In the data rows, the value 50 means zero.
Some points:
{49, 66, 38, 26, 36, 66, 48, 61, 83, 41, 41, 51, 52, 52, 67, 61, 62, 42, 23, 28, 55, 53, 56, 50, 50, 63, 47, 48, 68, 50, 34, 48, 75, 42, 65, 51, 36, 43, 49, 64, 70, 62, 38, 52}
{37, 62, 27, 87, 70, 37, 48, 34, 00, 00, 70, 45, 17, 41, 60, 84, 61, 53, 50, 35, 52, 52, 24, 83, 10, 30, 51, 82, 45, 57, 50, 29, 31, 39, 36, 34, 77, 86, 11, 38, 86, 48, 63, 54}
{53, 68, 67, 49, 42, 34, 48, 49, 99, 54, 17, 40, 55, 43, 69, 48, 49, 46, 20, 49, 35, 39, 32, 58, 29, 41, 64, 72, 77, 75, 72, 58, 64, 46, 50, 70, 18, 54, 72, 52, 38, 54, 33, 45}
{42, 54, 67, 31, 48, 54, 55, 41, 71, 58, 61, 62, 62, 64, 66, 48, 41, 23, 61, 38, 53, 61, 58, 68, 41, 38, 59, 61, 65, 41, 67, 47, 64, 46, 53, 49, 53, 35, 25, 66, 40, 41, 34, 41}
{50, 47, 47, 42, 51, 61, 61, 63, 40, 33, 85, 73, 42, 57, 63, 49, 40, 44, 49, 88, 79, 80, 45, 49, 55, 38, 42, 41, 35, 50, 33, 53, 54, 48, 58, 42, 58, 37, 85, 45, 46, 31, 53, 47}
{27, 58, 52, 23, 32, 60, 50, 53, 63, 51, 53, 72, 61, 60, 55, 59, 57, 54, 58, 28, 61, 50, 43, 63, 55, 49, 64, 62, 68, 52, 54, 44, 75, 61, 64, 44, 46, 39, 52, 50, 35, 49, 37, 52}
{61, 28, 49, 33, 32, 32, 53, 38, 28, 19, 64, 62, 31, 48, 39, 48, 26, 35, 61, 55, 57, 46, 64, 27, 41, 73, 69, 47, 38, 62, 41, 63, 64, 60, 40, 48, 55, 40, 79, 41, 63, 72, 52, 60}
{27, 50, 67, 62, 43, 68, 40, 61, 26, 71, 71, 74, 60, 63, 46, 46, 42, 41, 68, 66, 68, 36, 75, 45, 27, 16, 28, 28, 48, 31, 57, 25, 37, 54, 63, 53, 44, 43, 68, 72, 73, 38, 45, 58}
{45, 49, 78, 44, 62, 59, 45, 71, 34, 41, 58, 83, 46, 55, 50, 63, 34, 49, 49, 78, 48, 70, 41, 43, 49, 45, 48, 46, 55, 43, 41, 31, 36, 53, 56, 42, 40, 31, 67, 69, 47, 42, 36, 25}
{00, 36, 54, 23, 17, 50, 46, 53, 55, 53, 45, 21, 46, 66, 44, 64, 60, 56, 54, 44, 33, 46, 26, 10, 55, 78, 40, 54, 05, 57, 45, 87, 47, 33, 00, 26, 36, 68, 05, 58, 53, 00, 66, 49}
{42, 67, 80, 27, 55, 59, 19, 45, 35, 41, 32, 31, 40, 44, 43, 45, 91, 57, 29, 61, 67, 68, 80, 65, 49, 51, 36, 52, 69, 19, 59, 39, 02, 45, 67, 72, 34, 65, 51, 36, 42, 47, 45, 37}
{50, 61, 31, 22, 34, 57, 45, 61, 86, 33, 69, 56, 59, 51, 49, 46, 40, 53, 35, 36, 42, 46, 39, 61, 50, 61, 43, 56, 65, 37, 61, 46, 76, 44, 41, 51, 40, 32, 57, 44, 49, 62, 49, 48}
{62, 30, 15, 76, 24, 33, 51, 58, 44, 74, 91, 74, 59, 46, 69, 65, 69, 45, 63, 63, 58, 44, 10, 45, 83, 68, 76, 69, 50, 40, 63, 45, 11, 47, 43, 87, 71, 58, 30, 68, 69, 53, 31, 46}
{64, 70, 79, 31, 46, 71, 51, 54, 33, 35, 27, 28, 61, 58, 25, 38, 82, 36, 68, 56, 69, 34, 55, 53, 48, 41, 28, 69, 49, 43, 51, 35, 17, 18, 56, 60, 40, 34, 63, 42, 26, 65, 40, 33}
{71, 49, 48, 44, 50, 36, 61, 55, 34, 41, 68, 44, 58, 32, 43, 55, 52, 52, 53, 48, 79, 58, 63, 35, 43, 65, 55, 41, 48, 67, 54, 40, 83, 62, 26, 36, 44, 55, 71, 47, 64, 51, 52, 38}
{35, 39, 48, 63, 56, 60, 41, 37, 94, 44, 24, 52, 33, 27, 32, 78, 75, 59, 96, 77, 31, 54, 55, 63, 50, 43, 47, 01, 32, 54, 56, 96, 47, 63, 29, 51, 36, 92, 19, 52, 37, 87, 63, 34}
{81, 33, 51, 59, 41, 51, 44, 59, 00, 63, 48, 55, 76, 61, 66, 11, 64, 52, 39, 11, 20, 63, 00, 36, 48, 27, 63, 24, 60, 30, 29, 89, 48, 60, 28, 47, 66, 73, 29, 50, 53, 61, 51, 62}
{59, 39, 67, 66, 71, 24, 62, 35, 57, 64, 22, 41, 49, 41, 54, 38, 31, 62, 50, 79, 48, 24, 36, 56, 61, 78, 34, 73, 75, 71, 36, 63, 67, 75, 48, 45, 47, 54, 30, 25, 61, 75, 83, 68}
{73, 32, 39, 37, 99, 60, 35, 84, 56, 92, 47, 56, 00, 64, 56, 10, 71, 63, 15, 06, 39, 04, 34, 00, 68, 15, 79, 23, 61, 35, 25, 57, 15, 51, 11, 77, 99, 92, 58, 38, 32, 31, 40, 67}
{18, 57, 57, 63, 32, 46, 50, 59, 47, 67, 72, 52, 60, 46, 82, 60, 37, 28, 70, 43, 31, 42, 67, 43, 62, 27, 48, 32, 72, 41, 63, 39, 59, 26, 77, 72, 46, 45, 40, 53, 40, 50, 49, 29}
{49, 50, 40, 49, 34, 58, 66, 57, 43, 38, 54, 71, 37, 49, 45, 58, 42, 47, 33, 79, 67, 80, 44, 41, 38, 50, 32, 52, 60, 41, 50, 32, 43, 53, 49, 13, 61, 40, 72, 53, 36, 56, 41, 52}
{49, 39, 35, 65, 72, 69, 44, 53, 45, 33, 20, 34, 72, 55, 51, 56, 54, 62, 55, 51, 70, 57, 74, 42, 47, 27, 33, 71, 06, 39, 40, 48, 47, 50, 32, 58, 44, 29, 84, 48, 21, 69, 43, 43}
{29, 73, 76, 62, 42, 38, 38, 45, 67, 64, 52, 85, 82, 66, 58, 58, 57, 22, 50, 39, 27, 52, 78, 54, 58, 55, 50, 47, 68, 38, 56, 37, 60, 31, 65, 69, 53, 65, 45, 61, 34, 40, 43, 41}
{64, 51, 28, 66, 63, 40, 62, 28, 44, 88, 62, 37, 17, 25, 17, 35, 48, 64, 15, 66, 29, 36, 60, 78, 53, 57, 54, 55, 26, 56, 25, 60, 79, 71, 61, 38, 30, 37, 25, 27, 61, 60, 58, 69}
{37, 43, 75, 57, 40, 55, 44, 52, 71, 50, 71, 50, 64, 67, 70, 39, 55, 38, 81, 43, 28, 65, 64, 54, 54, 40, 56, 62, 68, 55, 54, 30, 68, 47, 65, 55, 51, 47, 39, 73, 37, 41, 36, 55}
{58, 68, 63, 58, 59, 64, 38, 46, 80, 50, 41, 24, 31, 49, 34, 50, 40, 52, 73, 00, 71, 56, 58, 29, 31, 56, 22, 84, 23, 42, 54, 56, 40, 47, 78, 38, 32, 68, 52, 31, 36, 36, 57, 20}
{50, 43, 53, 77, 64, 36, 57, 36, 62, 71, 42, 22, 40, 29, 28, 29, 21, 60, 35, 70, 65, 37, 43, 75, 62, 71, 71, 63, 62, 60, 28, 70, 64, 58, 52, 33, 43, 53, 34, 32, 69, 71, 76, 67}
{69, 50, 26, 31, 66, 53, 42, 34, 31, 50, 41, 40, 61, 34, 47, 55, 24, 38, 59, 51, 69, 42, 45, 33, 51, 66, 43, 50, 52, 63, 68, 35, 74, 52, 46, 41, 25, 72, 69, 59, 48, 49, 50, 69}
{43, 34, 61, 41, 47, 36, 52, 58, 74, 41, 61, 52, 85, 36, 46, 54, 63, 46, 76, 40, 31, 51, 56, 47, 57, 41, 57, 58, 62, 31, 65, 49, 66, 49, 85, 61, 73, 27, 32, 60, 66, 44, 41, 78}
{93, 20, 20, 61, 62, 31, 93, 44, 53, 92, 00, 53, 52, 81, 23, 22, 33, 77, 82, 02, 00, 72, 51, 98, 67, 37, 51, 07, 63, 72, 40, 37, 27, 34, 50, 53, 60, 14, 69, 25, 94, 00, 63, 78}
{42, 54, 26, 49, 24, 49, 57, 51, 39, 78, 82, 62, 57, 66, 68, 89, 42, 49, 42, 69, 31, 52, 57, 45, 88, 22, 68, 71, 56, 55, 64, 48, 31, 65, 56, 78, 73, 78, 34, 72, 82, 76, 49, 23}
{69, 61, 37, 59, 42, 75, 36, 60, 43, 34, 40, 51, 55, 61, 49, 60, 44, 44, 26, 88, 65, 63, 38, 34, 38, 56, 45, 39, 44, 55, 67, 28, 62, 51, 55, 29, 55, 28, 69, 39, 45, 44, 45, 46}
{72, 64, 44, 45, 49, 36, 64, 28, 38, 28, 43, 51, 47, 37, 55, 44, 36, 57, 61, 60, 68, 55, 49, 16, 43, 70, 64, 50, 54, 55, 52, 46, 67, 61, 44, 52, 41, 39, 58, 71, 46, 49, 70, 54}
{44, 59, 54, 51, 62, 30, 65, 43, 53, 57, 54, 45, 47, 48, 50, 46, 47, 84, 25, 65, 56, 53, 32, 56, 50, 51, 60, 00, 00, 59, 44, 39, 27, 40, 37, 33, 46, 41, 52, 34, 35, 94, 50, 71}
{42, 70, 62, 39, 56, 71, 19, 63, 40, 54, 43, 21, 38, 52, 45, 51, 81, 57, 72, 45, 50, 55, 79, 70, 12, 79, 25, 68, 53, 45, 67, 76, 16, 27, 68, 63, 55, 42, 58, 54, 22, 59, 47, 38}
{58, 28, 39, 86, 71, 40, 68, 33, 58, 41, 48, 28, 49, 28, 37, 42, 28, 56, 07, 44, 55, 02, 70, 80, 78, 76, 47, 42, 43, 78, 35, 72, 58, 90, 48, 30, 44, 47, 47, 49, 41, 60, 75, 52}
Along one direction, these points spread out more than along any other. Take the direction at right angles to it along which they spread out most. Then take the direction at right angles to both along which they spread out most. Go by this last direction. For each point below, how far along it does it lie, from 0 to 99? The average is 50, and the first point in the table lies past the average. One standard deviation of the points above along it is 16.
{44, 59, 54, 51, 62, 30, 65, 43, 53, 57, 54, 45, 47, 48, 50, 46, 47, 84, 25, 65, 56, 53, 32, 56, 50, 51, 60, 00, 00, 59, 44, 39, 27, 40, 37, 33, 46, 41, 52, 34, 35, 94, 50, 71} 43
{64, 70, 79, 31, 46, 71, 51, 54, 33, 35, 27, 28, 61, 58, 25, 38, 82, 36, 68, 56, 69, 34, 55, 53, 48, 41, 28, 69, 49, 43, 51, 35, 17, 18, 56, 60, 40, 34, 63, 42, 26, 65, 40, 33} 21
{42, 54, 26, 49, 24, 49, 57, 51, 39, 78, 82, 62, 57, 66, 68, 89, 42, 49, 42, 69, 31, 52, 57, 45, 88, 22, 68, 71, 56, 55, 64, 48, 31, 65, 56, 78, 73, 78, 34, 72, 82, 76, 49, 23} 75
{81, 33, 51, 59, 41, 51, 44, 59, 00, 63, 48, 55, 76, 61, 66, 11, 64, 52, 39, 11, 20, 63, 00, 36, 48, 27, 63, 24, 60, 30, 29, 89, 48, 60, 28, 47, 66, 73, 29, 50, 53, 61, 51, 62} 41
{53, 68, 67, 49, 42, 34, 48, 49, 99, 54, 17, 40, 55, 43, 69, 48, 49, 46, 20, 49, 35, 39, 32, 58, 29, 41, 64, 72, 77, 75, 72, 58, 64, 46, 50, 70, 18, 54, 72, 52, 38, 54, 33, 45} 50
{69, 61, 37, 59, 42, 75, 36, 60, 43, 34, 40, 51, 55, 61, 49, 60, 44, 44, 26, 88, 65, 63, 38, 34, 38, 56, 45, 39, 44, 55, 67, 28, 62, 51, 55, 29, 55, 28, 69, 39, 45, 44, 45, 46} 54
{42, 67, 80, 27, 55, 59, 19, 45, 35, 41, 32, 31, 40, 44, 43, 45, 91, 57, 29, 61, 67, 68, 80, 65, 49, 51, 36, 52, 69, 19, 59, 39, 02, 45, 67, 72, 34, 65, 51, 36, 42, 47, 45, 37} 18
{50, 47, 47, 42, 51, 61, 61, 63, 40, 33, 85, 73, 42, 57, 63, 49, 40, 44, 49, 88, 79, 80, 45, 49, 55, 38, 42, 41, 35, 50, 33, 53, 54, 48, 58, 42, 58, 37, 85, 45, 46, 31, 53, 47} 60
{69, 50, 26, 31, 66, 53, 42, 34, 31, 50, 41, 40, 61, 34, 47, 55, 24, 38, 59, 51, 69, 42, 45, 33, 51, 66, 43, 50, 52, 63, 68, 35, 74, 52, 46, 41, 25, 72, 69, 59, 48, 49, 50, 69} 55
{35, 39, 48, 63, 56, 60, 41, 37, 94, 44, 24, 52, 33, 27, 32, 78, 75, 59, 96, 77, 31, 54, 55, 63, 50, 43, 47, 01, 32, 54, 56, 96, 47, 63, 29, 51, 36, 92, 19, 52, 37, 87, 63, 34} 36
{49, 66, 38, 26, 36, 66, 48, 61, 83, 41, 41, 51, 52, 52, 67, 61, 62, 42, 23, 28, 55, 53, 56, 50, 50, 63, 47, 48, 68, 50, 34, 48, 75, 42, 65, 51, 36, 43, 49, 64, 70, 62, 38, 52} 56
{37, 62, 27, 87, 70, 37, 48, 34, 00, 00, 70, 45, 17, 41, 60, 84, 61, 53, 50, 35, 52, 52, 24, 83, 10, 30, 51, 82, 45, 57, 50, 29, 31, 39, 36, 34, 77, 86, 11, 38, 86, 48, 63, 54} 49
{42, 70, 62, 39, 56, 71, 19, 63, 40, 54, 43, 21, 38, 52, 45, 51, 81, 57, 72, 45, 50, 55, 79, 70, 12, 79, 25, 68, 53, 45, 67, 76, 16, 27, 68, 63, 55, 42, 58, 54, 22, 59, 47, 38} 17
